In the rows, 128 means zero.
M: 3 groups of rows, each row roughly a mix of its group's hidden directions:
M (135 x 13):
array([[ 91,  99, 100, 120,  87, 105,  84, 110,  96, 126, 120, 115, 121],
       [181, 131, 157, 112, 149,  93, 114, 113,  80, 135, 123, 147, 117],
       [128, 106,  98,  92, 154,  96, 118,  66, 140, 124, 128, 121, 146],
       [ 91, 131, 143, 143, 147, 148, 189, 135, 159, 114, 131, 147, 162],
       [121, 138, 155, 123, 159, 133,  85,  74, 148, 101, 121, 117, 159],
       [ 68, 141, 154, 137, 131, 134, 110, 137, 133,  79, 152,  97, 134],
       [144, 130, 111, 134,  83, 145, 103, 143,  81, 136, 103, 175, 117],
       [123, 125,  95, 125, 159, 168, 118,  89, 155, 109, 104, 172, 128],
       [136, 132, 140, 146,  91, 142,  70, 137,  85, 153, 113, 105, 121],
       [135, 104,  84, 106,  91, 141, 118,  93, 121, 146,  86, 147, 149],
       [141, 152, 145, 176, 142, 169, 155, 169, 115, 141, 141, 132, 102],
       [100, 133, 140, 168, 152, 177, 114, 142, 172, 127, 101, 116, 142],
       [156, 143, 170, 160, 138, 110, 123, 104,  67, 130, 131, 135, 110],
       [159, 153, 155, 151, 182, 144, 136, 145,  94,  95, 129, 134, 110],
       [ 97, 110, 102,  92,  90, 134, 152, 143, 129, 114, 154, 128,  78],
       [141, 147, 111, 135,  68, 148, 137, 149,  91, 125, 115, 171, 114],
       [136, 128, 139, 170, 158, 160, 166, 140, 144, 144, 100, 160, 161],
       [133, 107,  71, 153, 121, 111, 142, 155, 135, 149, 125, 100,  83],
       [118, 132, 100, 127,  70, 141, 126, 154,  97, 126, 143, 147,  80],
       [130, 100, 142, 151, 159, 139, 159, 143, 176, 166,  98, 122, 151],
       [119, 109,  90,  77, 107,  93, 135, 108, 117,  97, 152, 142, 107],
       [108, 109,  91,  98, 120,  94, 105, 100, 151, 143, 140,  79, 119],
       [107, 129,  99, 190, 113, 134, 145, 165, 158, 151, 119, 111, 138],
       [ 89, 137, 165, 171, 118, 159, 153, 170, 125, 121, 147, 130, 116],
       [163, 140, 165,  90, 167, 134, 163, 124, 114, 100, 127, 142, 101],
       [169, 136, 150, 139, 116, 161, 129, 156,  98, 143, 130, 121,  70],
       [176, 134, 148, 139, 150, 126, 139, 162, 108, 126, 118, 171,  85],
       [128, 164, 159, 137, 122, 168, 125, 157, 100, 116, 166, 100,  98],
       [117, 154, 163, 185, 153, 160, 135, 170, 129, 128, 137, 130, 138],
       [145, 101, 121,  89, 154,  99, 135,  83, 159, 141, 109, 110, 158],
       [150, 110, 163, 162, 162,  86, 157, 111, 133, 150, 116, 126, 160],
       [113, 142, 134, 105, 149, 117, 159, 105, 186, 130, 141,  79, 126],
       [165, 141,  83,  89, 107, 132,  80, 113, 127, 149, 113, 121, 112],
       [133, 134,  96, 119,  76, 135, 117, 129,  72, 119, 133, 160, 103],
       [111, 100, 109, 124, 129, 133,  80,  79, 114, 144,  82, 135, 137],
       [178, 133, 110,  91, 139,  89,  94,  94, 132, 147, 118, 114, 135],
       [121, 119,  82, 120,  81, 141, 132, 122,  81, 112, 126, 164, 107],
       [139, 149, 123, 134,  82, 115, 126, 143,  75, 132, 161, 137,  86],
       [121, 111, 103, 128, 121, 109,  70,  97, 143, 159, 110,  99, 157],
       [174, 122, 165, 111, 178,  95, 143, 136, 142, 142, 132, 133, 100],
       [145, 105,  82, 114,  89,  86, 123, 112, 133, 135, 103, 160, 151],
       [112, 125,  90,  94,  69, 115, 164, 123, 125, 111, 150, 140, 117],
       [146, 116,  98,  97, 126,  95, 121,  68, 148, 142, 121, 142, 159],
       [162, 136, 107, 136, 112, 128, 156, 171, 100, 166, 143, 127,  85],
       [104, 146, 158, 143,  91, 151, 149, 158, 100, 138, 147, 103,  85],
       [124,  99,  82,  96, 112, 107, 105,  85, 119, 121, 102, 158, 138],
       [ 96, 121, 128, 142, 130, 103, 111, 154, 134, 123,  93, 112, 195],
       [108, 140, 142, 132, 108, 144, 126, 176,  98, 129, 165, 100,  81],
       [120,  94,  97, 116, 139, 122,  81,  82, 151, 138, 110, 104, 153],
       [138, 112,  97,  88, 151,  80, 115,  90, 132, 140, 120, 105, 155],
       [122, 103, 122,  93,  83, 111, 103,  77, 107, 120,  99, 140, 126],
       [ 73, 103, 100, 134,  77,  99, 119, 134, 105, 118, 131, 120, 116],
       [124,  88,  79,  99, 125, 109, 159, 135, 131, 106, 117, 171, 143],
       [129, 153, 137,  86, 120, 107, 173, 114, 116,  97, 173, 152, 133],
       [150, 124, 144, 185, 134, 147, 158, 140, 103, 170, 109, 148, 146],
       [184, 113, 100,  97, 140,  88, 123, 112, 113, 148, 108, 151, 142],
       [104, 152, 171, 151, 143, 167, 160, 167, 136, 115, 145, 113, 110],
       [116, 116, 118,  86, 134, 106,  67,  83, 109, 123, 125, 131, 123],
       [154, 129, 105, 151, 103, 142, 135, 131,  65, 141, 115, 172, 125],
       [142,  78,  97, 116, 131,  94, 143, 104, 150, 139,  87, 149, 150],
       [139, 161, 127,  98,  92, 142, 144, 144,  89, 101, 167, 139,  99],
       [ 89, 140, 169, 164,  99, 131, 136, 171, 155, 136, 148, 112, 131],
       [105, 133, 126,  89, 145,  94, 130,  90, 131,  71, 152, 120, 139],
       [156, 146, 160, 177, 143, 164, 139, 162, 136, 154, 103, 142, 120],
       [140, 155,  71, 160, 147, 158, 143, 134, 143, 146, 152,  96, 115],
       [ 96, 131, 163, 176, 150, 178, 124, 137, 152, 128, 104, 116, 128],
       [ 78, 148, 145, 100, 132, 111, 101, 122, 102,  95, 168, 129, 105],
       [ 89, 144, 140, 116,  84, 129, 116, 123, 143, 123, 163,  84,  91],
       [ 88, 144, 143, 117,  81, 128, 101, 121,  95, 137, 147,  83, 141],
       [139, 144, 131,  94, 125, 140,  80, 143, 114, 112, 132, 128,  63],
       [ 93, 145, 147, 143, 136, 144,  93,  90, 170, 114, 144,  89, 137],
       [ 77, 117, 161, 126,  73, 154, 131, 110, 129, 133, 128, 105, 106],
       [150, 128,  96, 101, 106, 118, 106, 101, 113, 125,  97, 187, 142],
       [135, 144, 114, 166,  81, 131, 148, 163, 131, 140, 105, 158, 168],
       [111, 121, 123, 114, 133, 104, 132,  87, 158, 108, 110, 149, 191],
       [138, 156, 165, 174, 139, 139, 151, 182, 143, 137, 140, 115, 144],
       [178, 131, 129, 170, 137, 162, 121, 149,  97, 136,  92, 137, 148],
       [131, 136, 179, 151, 136, 186,  91, 120, 133, 122, 120, 131, 102],
       [138, 147, 165, 138, 105, 125, 174, 170, 143, 153, 153, 102, 110],
       [106, 159, 147, 146,  95, 162, 118, 163,  97, 118, 155, 130,  91],
       [112, 101, 115, 104, 152, 103,  99,  78, 132, 103, 110, 133, 169],
       [139, 106, 104,  81, 100,  88, 118, 147,  81, 125, 130, 134, 108],
       [153, 152, 165, 170, 133, 173, 141, 164, 121, 147, 127, 102, 124],
       [141, 125,  68, 119,  89,  97, 143, 123,  98, 125, 154, 140, 104],
       [143, 120, 144,  81, 140,  84,  92,  84, 140, 116, 121, 107, 117],
       [115, 106,  78,  94,  96,  91, 103, 110, 124, 104, 137, 151, 121],
       [106, 110, 101,  96,  71, 110, 118,  81, 132, 126, 126, 110, 118],
       [139, 137, 171, 159, 143, 163,  99, 132, 153, 144,  83, 123, 153],
       [ 97, 121, 103, 163, 176, 151, 151, 139, 156,  87, 130, 129, 124],
       [114, 127, 116, 179, 142, 179, 133, 152, 164, 150, 104, 119, 122],
       [181, 132, 107, 120,  99, 139, 121, 129,  77, 126, 101, 162, 136],
       [148, 126, 132, 122,  78, 112, 115, 147,  93, 149, 114, 159,  79],
       [143, 139, 145, 104, 150, 115,  68,  78, 120, 106, 128, 109, 136],
       [115, 133, 107, 127,  93, 119, 120, 161, 105, 140, 168,  95,  79],
       [126, 130, 158, 166, 164, 157, 126, 152, 135, 147,  88, 127, 171],
       [134, 105, 161,  91, 159,  76, 164, 135, 130, 112, 151, 135, 127],
       [ 66, 125, 140, 116, 110, 137, 128, 147, 142, 121, 162,  82, 108],
       [154, 137,  99, 133,  85, 163,  79, 129,  87, 123, 118, 135, 130],
       [153, 114, 115, 131, 156, 114, 141,  99, 158, 137,  80, 151, 174],
       [ 95, 131, 118, 100,  80, 102,  96, 120, 139, 152, 151,  94, 150],
       [104, 116, 129,  92, 116,  96,  90, 106,  80, 115, 147,  99, 118],
       [158, 117,  65, 100, 102, 124, 116,  93, 120, 152, 108, 131, 127],
       [131, 130, 161, 125, 186, 127, 129, 124, 181, 139, 149,  96, 122],
       [139, 151, 159, 159, 112, 132, 138, 181,  76, 122, 134, 135, 109],
       [113, 148, 118,  78, 100, 107,  92, 101, 117,  89, 153, 116, 128],
       [104, 133, 142, 175, 174, 175, 144, 130, 154, 124, 123, 105, 121],
       [158, 137, 107, 128,  86, 108, 129, 128,  77, 148, 148, 136,  85],
       [108, 149, 144, 123, 104, 140, 112, 146, 120, 123, 174,  88,  77],
       [105, 111, 109, 105,  88, 102,  70, 101, 140, 133, 127, 103, 135],
       [ 81, 130, 168, 155, 141, 152, 145, 146, 169, 123, 142,  95, 121],
       [191, 116, 113, 136, 142, 130, 146, 116, 140, 137,  84, 164, 108],
       [ 81, 139, 165, 115, 107, 169, 146, 113,  96, 105, 154, 117, 122],
       [170, 154, 151, 137, 160, 181, 138, 145, 145, 127, 147, 119,  99],
       [ 89, 124, 144, 168, 156, 109,  94, 131, 109, 127,  92, 150, 161],
       [170, 129,  99, 122, 106,  92, 146, 140,  81, 145, 150, 152, 104],
       [164, 143, 165, 168, 142, 152, 142, 172, 145, 154, 130, 106, 117],
       [111, 113,  97, 155,  76, 167, 103, 128, 119, 142, 102, 131,  98],
       [154,  94, 128, 141, 133,  70, 141, 142, 138, 154, 104, 112, 167],
       [164, 115, 101, 139, 143, 131, 109, 109, 131, 135,  80, 161, 174],
       [138, 111, 107, 129, 152, 126, 120,  91, 165, 145,  86, 146, 176],
       [120, 133, 128, 105,  90, 103, 145, 156,  94, 111, 173, 142,  91],
       [ 79, 146, 167, 157, 131, 174, 126, 146, 152, 115, 136, 106, 135],
       [156, 149, 148, 161, 130, 158, 161, 177, 135, 164, 114, 126, 110],
       [ 95, 105,  99,  95, 107,  91,  88,  88, 119, 123, 125, 123, 146],
       [100,  93,  95, 116, 129, 111, 125,  92, 165, 153, 110, 120, 169],
       [149, 130, 146, 157, 173, 151, 138, 128, 182, 155, 103, 132, 144],
       [125, 123, 111,  82, 100, 103, 109, 105, 113, 111, 165, 114,  83],
       [147, 145, 120, 125,  88, 120, 130, 169,  88, 135, 159, 127,  82],
       [102, 126,  92, 116, 117,  84, 136, 127, 141,  93, 145, 148, 178],
       [ 85,  99, 116,  92, 132,  95, 102, 103, 139, 113, 118, 103, 165],
       [137, 166, 158, 125,  85, 161, 121, 129,  93, 155, 130,  97, 151],
       [102, 130, 136, 152, 123, 161, 187, 150, 126, 123, 149, 172, 138],
       [111, 119,  88,  79,  94, 130, 104,  85, 115, 111, 136, 141, 110],
       [148, 100,  63, 113, 104,  82, 130, 121, 121, 140, 122, 132, 111],
       [118, 114, 125, 122, 121, 138, 108, 162,  90, 129, 149,  98,  64]])
which group is each row in? (one row of each group first):
[148, 159, 152, 116, 108,  90, 119, 134,  74, 116, 169, 137, 123] : Q
[151, 151, 181, 152, 114, 175, 128, 152, 128, 123, 111, 160, 117] : V
[ 94, 164, 149, 147,  78, 167, 159, 145, 119, 144, 133, 119, 131] : P

[102, 134,  81, 151, 124, 159, 137, 125, 157,  94, 131, 142, 174] : P
[135, 145, 153, 166, 183, 144, 135, 142, 170, 135, 113, 145, 154] : P
[ 80, 144, 167, 169, 134, 157, 136, 149, 148, 111, 148, 104, 118] : Q
[135, 147, 165, 166, 111, 137, 128, 185, 104, 139, 144, 105, 103] : P
[167, 113, 102,  90, 114, 108, 126, 102,  98, 126, 101, 175, 120] : P
[135, 141, 126,  94, 130,  94, 125, 135,  97,  93, 147, 182,  99] : P
[120, 131,  92, 108, 123, 156, 101,  97,  88,  87, 143, 110, 156] : P
[147, 155, 166, 173, 133, 136, 121, 179,  89, 130, 124, 132, 136] : P
[168, 137,  59, 119, 117, 134, 110, 129, 122, 152, 125, 127,  93] : Q
[123, 127, 144, 143, 131, 163, 115, 167, 103, 142, 145,  99,  68] : V
[165, 144, 164, 107, 165, 138, 102, 115, 100, 103, 132, 115,  88] : V
